rotation ticks, each row followed by its count of ticks
The counts run from 0 to 213.
[115 126 116 100 151 150  84 149  95 109 122 142 115  95 109 196 159 119
 122 155 118 121 179 161 100 133 149 143 127 153  98  95 110 122 123 126
 196 136 109 152 153 132  95 148  67 109 124 105 127 175 112 134 100 132
 126 124 126 115 170  78 145 161 161 119 140 110 150 120  81 107 120 109]	122
[112  71 144  75 134 154 119 118 120 114 150 151  98 160 117 194  82 106
 100 161  93 130 151 152 115 132 138 134  98 142 112 133  44  86 119 136
 151 136 100 158 105 128 113 103 131 125 103 139 125 160 110 137  64 101
 106 154 135 103 146 109 127 154 158 115 139 112 117 131 103 109 150  66]	86
[131 100 169  63 181 129  63 114  95 149 132 137 116 122 145 165 108 132
 117 153  95 120 143 167 111 142 165 111 108 128 129  97 124 114 164 139
 135 108  78 130 153 117 104 112  74 110 120 133 134 209 126 121 116 142
 137 142 162  79 157 116 121 149 157 106 131 129 114 127 121 100 122 115]	97
[ 70  93 164 117 127 158 126 147 129  97 147 143  94 117 129 176 112 127
  95 157  94 127 153 155  84 148 122 146  99 143 102 126  79 115 124 126
 179 121 115 172 117 157  99 116 112 121 113 150 131 165 116 130  91 107
  76 158 127 114 176  96 136 163 159 119 146 104 131 141 123 122 137  53]	145
[106 103 142 109 155 178  90 131  81 115 148 149 101 114 168 194 138 108
 101 148 129 138 167 169 128 101 132 139 105 140 122 118  70 119 137 105
 149 124  82 165 139 131 115 116  79 139 127 122 124 176  85 116 109 143
 114 155 139 100 157  68 127 115 137 102 158 123 130 126  85 111 150  99]	183
[ 80 144 154 117 149 149  90 145 122 139 157 139  99  78 181 142 110 151
  86 155 107 159 156 160 109  96 177 126 126 133 108 113 109 137 145 132
 167  91 103 136 138 168  78 111  62 108 136 140 134 167 120 115 116 132
 115 133 146 109 177  93 119 155 142 114 144 118  91 165 115 131 103  72]	136
[155 120 123  92 146 155  84 134  95 126 152 146  82 112 126 183 118 125
 137 127 115 159 190 186 128 102 164 138 118 154  95 101  99 103 117 153
 171 114 111 125 159 118  99 119  86 110 118 120 104 158 128 150  88 134
 131 134 103 102 168  96 140 150 159 138 149 133 164 104  52 112 131 112]	181
[136  92 151  97 154 152  81 145 115 123 148 121 108 115 132 161 125 135
  78 153 114 163 156 163 101 108 175  92 105 144 131 112  73 123 115 138
 151 157 101 121 152 136  62 128  80 132 131 161 140 154 144 135  97 116
 114 154 124  65 156  93 110 146 155 113 128 147 101 135 111  95 163  96]	39
[132 118 138 105 133 139 109 125 139 138 173 153  90 112 131 143  96 154
  96 160  91 147 181 164 111 104 151 102 106 132  93 130  84  88 119 145
 156 101 126 117 131 126  99 101 116  86 122 131 130 150 146 162  84 125
 102 148 109 102 178 114 150 178 148 122 114  95 129 128  87 112 121  41]	82
[127 111 121 112 140 163  96 170 109  95 144 137 112  80 138 185 120 137
 106 152 129 173 157 157 117  95 143 133 113 136  85 129  46 118 107 119
 172 155  85 161 120 122 114 103 109 100 148 122 131 146 158 127  67 122
 106 128  98 114 144  70 145 132 129 121 142 138 128 148  79 140 149  74]	48
[ 86 114 127  98 153 108  80 121 122 131 146 180 114 109 137 161  99 153
  97 182  87 100 146 160  96 149 160 116 142 121 112 114 111  98 122 112
 168 103  94 158 135 119 111 123 108  93 120 139 142 188 152 127 115 118
 102 107 162 123 161  92 146 162 169 101 114  89 105 135 133 112 101  76]	80
[132  87 143  94 175 140  70 146  98 127 147 160 106 100 157 181 116 128
 111 145 122 122 135 167 105 165 138 119 125 132 111 119  64 123 152 104
 174 115  90 183 118 112 116 114 140 133 134 113 124 192 141 113 125 136
 103 116 151  97 143  68 160 130 157 118 116 137 106 100  98 114 147  96]	110
[112 130 139  72 167 122  85 121 111 138 147 179  97 114 164 162  70 148
 104 156  93 127 120 186 111 123 184 117 133 127 106 109 119 104 132 122
 144 108  80 164 146 122 132  95  87  92 142 129 139 170 137 124  85 131
 133 102 174 118 151 115 144 155 154 103 132 110 113 150 129 121 106  94]	20
[112 110 160  71 161 140  84 170 108 127 131 107 123  87 126 204 132 128
 114 146 105 163 152 143 110 104 189 142 134 157  91  90 107 152 159 145
 174 150  84 162 113 155  89 130  72 115 140 136 118 145 144 122  90 129
 130 116 134 104 142 110 109 143 146 127 167 164 136 135 107 142 129 116]	190
[128  86 148  94 157 128  63 145  96 107 137 139 143  89 115 202 132 118
 124 156 132 122 152 141 120 150 135 123 123 146  89  99 103 116 151 106
 172 128  87 180 103  98 113 127 130 105 128 110 111 193 135 126 113 153
 116 113 131 117 138  77 134 143 174 141 143 138 155  98  83 110 130 102]	186
[158 100 139  88 171 143  53 150 101 110 139 113 124 105 105 199 127 120
 121 150 126 155 157 142 111 106 153 118  83 156 103 123  90 135 103 134
 154 161 107 143 145 127 101 109  67  91 125 121 148 169 140 130  71 123
 134 140 132 111 142 122 125 148 130 101 109  94 121 118  91 113 138  85]	100
[103 127 142 110 137 136  92 127  99 116 143 139 104  85 149 175 104 134
 116 156  88 140 178 145 107  87 141 142 108 151  76 106 141 116 160 127
 170 102 101 121 135 156 107 111  74  98 126 108 140 179 122 145  85 160
 100 109 145 122 155 100 140 145 154 135 137  82 138 142  93 123 115  74]	7
[ 94 114 144 103 161 163  84 160 107 138 164 152 101 114 165 192 138 120
 117 152 114 133 141 165 126 121 158 128 117 150 143 116  54 137 137 102
 164 126  86 194 104 139 104 121  82 146 150 148 121 172 108 102 127 125
 122 156 158 108 172  86 109 148 129 107 157 147  87 136 117 114 112  92]	55
[129 137 114  89 155 145  84 100 121 134 136 137 118  95 145 191 114 138
 144 157  88 127 181 145 141  73 155 121 115 134 100 111 103 103 162 130
 156 105  74 135 102 131 128 116  98  92 118  87 127 191 129 142  91 178
 135 101 135 140 142  97 140 133 144 124 148 121 137 132  80 120 125  71]	66
[ 75 109 128 100 141 127 101 129 131 126 139 162 124  90 149 190 109 147
 110 177  94  82 135 160 114 154 149 138 135 120 114 107 104 111 168 101
 176 122  93 200  94 120 117 120 106 114 132 132 126 181 133 115  98 131
  96 111 164 116 142  83 139 154 166 120 151 120 115 130 120 131 108  75]	208
[154 110 149  55 176 126  62 115 102 161 141 146 111 120 145 185 104 151
 116 155  87 131 149 177 141  98 187 100 115 121 120  99 127 110 155 140
 142 117  86 134 130 109 113 104  77 105 126 125 132 178 148 144  83 161
 150 111 162  98 135 127 128 148 152 113 137 135 127 115 105  96 119 105]	96
[120 113 133  78 159 109  58 145 121 127 147 151 141  94 116 167 129 137
 131 170 130 127 139 168 122 152 156 121 126 137  93 102 114 119 130 112
 177 115  95 181 115 104 116 137  97  70 141 122 116 177 137 134 126 149
 130 128 128 131 183  89 132 175 161 128 138 120 144 113  83  98  75  80]	58
[138 116 149  95 158 124  76 145  86 128 128 142 104  80 168 182 103 144
 117 144  98 114 153 139 106 120 125 120 102 119  82 109 108 134 166 112
 154 125  90 128 160 128 119  88  85  98 136 104 153 198 158 125  82 158
 118 116 156 101 144  92 161 127 136 116 109  99 150 127  98 137 145  79]	165
[130  95 153 111 145 138 109 165 115 115 148 122  84 111 147 176 113 137
  84 154  87 138 173 142  92 116 154 116 104 135 110 126  62 124 140 144
 139 149 105 110 140 141  72  88 105 148 128 153 140 167 152 124  75 122
  91 144 115  62 151  93 151 143 140 115 130 142 117 135 109 136 171  84]	167
[100 129 113  79 153 149  95 129 135 131 155 128  85 125 110 184 104 131
 108 170  83 150 177 166 118 105 192 113 135 154 121 122  72 120 109 152
 161 111  89 136 107 140  93 138  90 112 124 136 130 146 152 133  86 106
 134 107 122 115 149 107 113 175 157  99 126 128  92 152 108 143 121  93]	138
[131 121 137  94 153 156  70 139  87 113 156 161  97 117 140 202 118 110
 125 155 103 109 171 168 123 123 138 138  97 149 120 127  98 119 103 121
 153 120 113 149 160 129 122 105  70 120 122 103 154 170 118 129  87 123
 121 140 161 112 163 121 149 150 133  84 111  69 132 117  96 116 115  85]	24
[139  87 148  58 155 153  90 141 101 121 125 125  99 123 138 220 111 126
 125 143  96 140 137 173 123 118 158 150  97 147 108 105 109 121 142 135
 154 163  92 173 114 137 119  82  72 136 127 134 126 148 135 119  61 131
 137 129 142  93 126 122 132 138 136 118 164 127 141 130 112 133 141 117]	32
[113 102 162 114 159 130  74 142 102 125 149 129 137  71 158 164 132 123
 111 145 135 150 142 147  98 141 110 124 109 136  89  99 107 119 179 101
 158 120  98 166 107 122 113 106 122 101 139 124 116 194 117 129 133 160
 105 131 133 103 167  76 131 139 165 141 152 131 146 114  70  96 122  73]	187
[111 135 122 106 154 167 102 152 134 131 153 118 111 111 166 164  82 153
 116 156 104 157 155 171 109 122 142 129  74 130 130 127  76 138  98 131
 169 115 103 164 108 159 100 102  91 116 122 139 140 175 122 107 106 109
 124 149 134 112 161 102 120 172 114  97 129 109  70 157 118 121 107  71]	77
[ 97 134 135 117 137 153  91 138 129 130 154 148 127 102 156 147 129 152
 103 158 128 154 145 156 117  92 151 112  93 127  95 118 104 105 131 124
 162 133  94 146 127 139  85 116  76  83 147 147 109 160 113 132 104 134
 124 174 103 109 195  99 112 154 135 123 170 144 121 160  80  94 108  58]	60
[ 90 119 159  75 154 140 103 136 110 136 145 147  87 120 136 174  96 123
 139 140  84 124 175 140 106 128 144 151 138 159  72 108  89 113 147 145
 171  80  87 161 116 134 122 122 114  96 127 114 104 203 124 139 105 127
 129 117 124 130 170 103 154 157 168 130 140 129 161 130  98 147 118  87]	203
[151  84 136  82 170 118  77 131 103 119 124 137 106 112 117 156  91 139
 113 143 103 163 150 154  94 117 155 111 123 136  64  97  97 103 134 153
 167 132  82 120 155 114  97  98 124  69 120 126 124 183 166 140  77 119
 114 111 105  86 154 101 162 140 170 129 119 143 166 134  86 125 151  86]	104
[129 108 163  79 159 120 100 148 147 147 144 108 118  98 148 172  87 151
 124 148  82 132 158 124 116 106 153 101  84 123 102 135  79 123 154 154
 145 121  92 137  91 121 110  83 110  89 136 145 145 198 160 138  84 143
 119 136 122 109 142 132 142 170 106 121 133 127 109 135 111 140 116  47]	14
[148  94 148 111 166 138  86 161 115 136 164 148 109  85 167 146 121 143
  98 154 129 139 144 164 110 156 126 104 102 110 113 127  55 104 145 102
 158 113  90 156 117 103 103  98 135 118 159 129 126 186 139 125 129 144
 101 148 135  83 169  74 148 137 148 121 127 146 110 103  88 101 136  76]	111
[110  77 159 106 174 126  64 125 100 113 126 155 130 116 147 153  97 121
  71 158 121 142 123 138  92 106 146 100 118 121  96 122  97 104 120 104
 129 145  73 152 148 123 105 104  92  86 134 141 147 181 129 122  88 119
 114 129 154 110 145  86 131 111 166 100 124 124 117 147 119  99 153  71]	102
[133  83 133  76 169 148  82 125 113 127 120 135 119 113 158 178 101 128
 102 150 116 149 110 177 102 159 131 118  86 112 128  98  87 113 144 114
 165 147  92 178 111 116 100  91 120 133 107 141 126 183 125  99 112 120
 104 138 159  69 137  77 133 141 156 116 142 137  91 114 104  82 146 100]	34
[104 107 134  96 158 118  74 134  89 114 137 193 112 103 146 172 118 145
  84 166 135 122 126 178 107 120 162 128 158 114 103 107 115  99 113  94
 153 143  72 177 154 102 125 115  75  86 155 130 124 159 130 122  82 135
 133 123 158 119 159  82 147 123 163 101 149 131 135 136 110 107 110  98]	178
